(in the rows, 128 means zero)
Each path is a new rotation, seen through one point. The rows after it are directions, each followed by how far the rotation turns it, in degrees each step (0 if it stays put).
Each turn is a multiple of 5 degrees from 10 to 175, or 0.
Each row of a path follows its step; steps can be skipped.
Path 1:
step 5: [122 124 131 120 129 121 128 133 134 130 121 123 123 131 124 117 134 130
 124 134 129 131 132 120 119 135 130 133 125 128 140 134 125 131 124 124
 133 125 131 120 129 131 137 136 132 130]
step 9: [132 132 131 142 128 116 133 123 130 124 124 127 124 140 127 122 118 132
 132 130 127 114 130 125 130 125 128 132 132 125 129 124 135 128 136 122
 131 128 131 128 125 129 122 129 133 125]
step 11: [125 112 133 126 139 132 132 124 135 131 130 124 133 130 126 122 128 129
 131 131 136 128 129 126 130 130 135 126 124 131 126 118 118 127 123 122
 125 134 134 120 128 137 127 126 132 127]
step 17: [129 122 134 132 128 132 125 127 128 125 123 126 122 134 122 122 128 136
 123 134 132 119 131 125 130 136 128 125 132 134 130 132 132 135 134 125
 136 126 123 123 124 142 126 127 141 132]
step 23: [120 127 134 127 124 126 126 124 133 126 135 126 125 127 116 119 136 129
 119 124 138 132 126 119 123 127 130 126 128 130 129 121 116 129 130 124
 135 121 136 127 124 130 124 131 132 128]
step 24: [127 136 133 126 129 127 133 132 130 140 124 124 129 133 128 132 121 128
 131 125 130 122 130 119 128 118 121 127 122 121 132 129 132 127 124 118
 123 120 137 119 126 127 127 134 121 128]
step 26: [135 127 118 129 126 126 125 125 135 135 128 126 126 130 117 122 136 135
 127 129 132 133 130 129 128 131 128 133 127 129 139 123 116 136 137 127
 130 127 132 119 136 127 129 123 129 131]
step 29: [129 120 134 129 125 130 132 127 124 129 127 122 129 135 122 138 123 139
 121 129 132 134 136 126 136 131 124 131 122 130 134 123 118 133 128 122
 128 130 127 117 130 128 124 129 138 126]
step 30: [137 126 123 133 131 132 142 124 136 129 128 126 127 129 130 132 120 117
 135 130 127 123 127 127 137 124 130 124 136 127 133 119 134 126 130 124
 129 132 133 126 128 128 121 134 130 140]
Directions:
[129 129 128 130 127 127 127 127 129 126 131 126 127 130 127 130 129 130
 127 125 127 127 129 127 130 128 126 126 125 127 129 128 129 126 131 127
 129 128 129 127 128 126 128 124 128 127] : 125
[132 129 128 129 130 127 127 130 128 127 130 128 130 129 128 126 129 128
 131 130 128 127 125 133 128 129 128 131 129 127 132 128 128 127 127 128
 130 127 129 129 128 127 130 127 128 126] : 65
[131 129 127 127 127 131 127 130 126 130 130 131 129 129 126 129 128 128
 128 129 125 130 128 126 131 128 126 129 128 130 127 130 127 129 129 128
 129 129 130 129 126 127 128 128 124 127] : 175
[127 127 129 127 128 132 127 126 129 129 126 128 129 130 130 130 125 131
 128 130 127 129 126 129 128 126 127 126 127 128 129 128 125 126 123 127
 129 127 129 127 128 126 127 127 128 128] : 80
Path 2:
step 1: [128 126 132 127 129 125 124 121 131 130 134 131 130 121 136 121 135 129
 128 136 119 126 133 122 121 127 116 127 137 132 135 133 123 122 122 115
 133 126 123 126 126 131 121 133 130 127]
step 2: [123 125 131 126 118 127 121 116 131 131 139 134 137 131 136 127 129 130
 126 132 130 125 114 128 125 119 132 126 126 126 127 121 140 128 131 128
 129 126 122 129 123 129 136 131 127 126]
step 5: [124 125 135 129 132 128 119 130 127 129 126 132 139 120 132 126 129 127
 138 138 131 124 133 126 128 122 130 122 138 129 125 119 134 131 119 126
 135 132 130 127 131 130 133 130 119 116]
step 8: [132 126 135 139 130 135 132 121 134 132 127 125 129 120 140 131 128 126
 127 130 132 121 128 127 127 123 137 124 129 130 129 114 120 125 132 123
 130 120 132 122 122 130 138 128 126 128]
step 12: [130 129 121 131 128 128 136 129 128 135 127 135 136 122 126 135 127 131
 129 128 127 128 129 130 120 124 140 123 131 129 132 129 120 126 128 127
 130 120 123 124 131 118 125 143 135 117]
step 18: [123 134 129 126 137 130 134 134 120 137 129 131 132 127 127 133 124 128
 132 133 116 127 135 129 132 122 127 134 129 114 137 123 123 135 133 118
 127 128 123 128 125 122 127 125 127 122]
step 21: [131 137 115 128 130 126 132 122 128 135 131 122 133 129 130 128 121 123
 120 128 125 134 138 123 125 129 129 133 126 127 126 116 121 131 130 130
 131 127 117 123 133 125 133 135 135 123]
step 22: [130 134 133 125 126 120 132 133 134 125 124 127 133 130 130 118 125 131
 124 120 125 116 130 135 138 121 139 130 134 127 127 122 120 138 130 123
 126 125 127 127 131 123 134 124 122 130]
step 30: [131 121 128 127 117 127 129 120 133 130 128 124 133 132 131 134 120 114
 125 134 132 132 131 132 128 127 124 124 129 135 129 122 120 129 126 122
 137 120 124 115 126 125 125 130 133 125]
Directions:
[124 128 129 128 126 129 129 127 128 128 129 129 128 129 129 131 128 127
 127 128 128 128 127 130 127 128 128 127 127 129 132 129 128 127 131 124
 127 125 129 129 123 128 127 127 129 127] : 65
[130 126 130 127 130 128 127 127 131 129 126 130 128 125 126 126 128 126
 129 126 127 129 129 131 125 129 130 128 127 126 130 126 126 127 129 126
 128 128 128 128 129 126 126 125 127 130] : 100
[129 128 130 129 128 127 127 129 128 127 127 127 127 125 131 127 131 130
 126 129 130 126 130 129 126 130 127 130 126 131 128 128 124 129 128 129
 127 126 128 126 126 127 129 130 129 130] : 160
[130 129 129 126 127 128 127 130 127 129 126 128 129 129 129 124 127 127
 126 130 128 124 126 129 130 129 129 127 127 129 128 126 131 125 128 128
 127 126 129 126 128 131 128 126 128 126] : 125
[126 129 128 130 130 129 127 131 127 127 128 129 126 126 127 126 126 125
 127 129 128 126 128 129 129 127 126 129 133 126 128 129 127 129 125 127
 126 128 128 128 126 128 130 127 127 127] : 80
[126 128 129 124 131 125 126 129 126 128 129 126 129 127 129 128 131 129
 131 128 127 126 128 127 128 130 126 128 126 128 129 129 129 129 127 125
 130 130 130 129 127 128 128 128 124 128] : 80
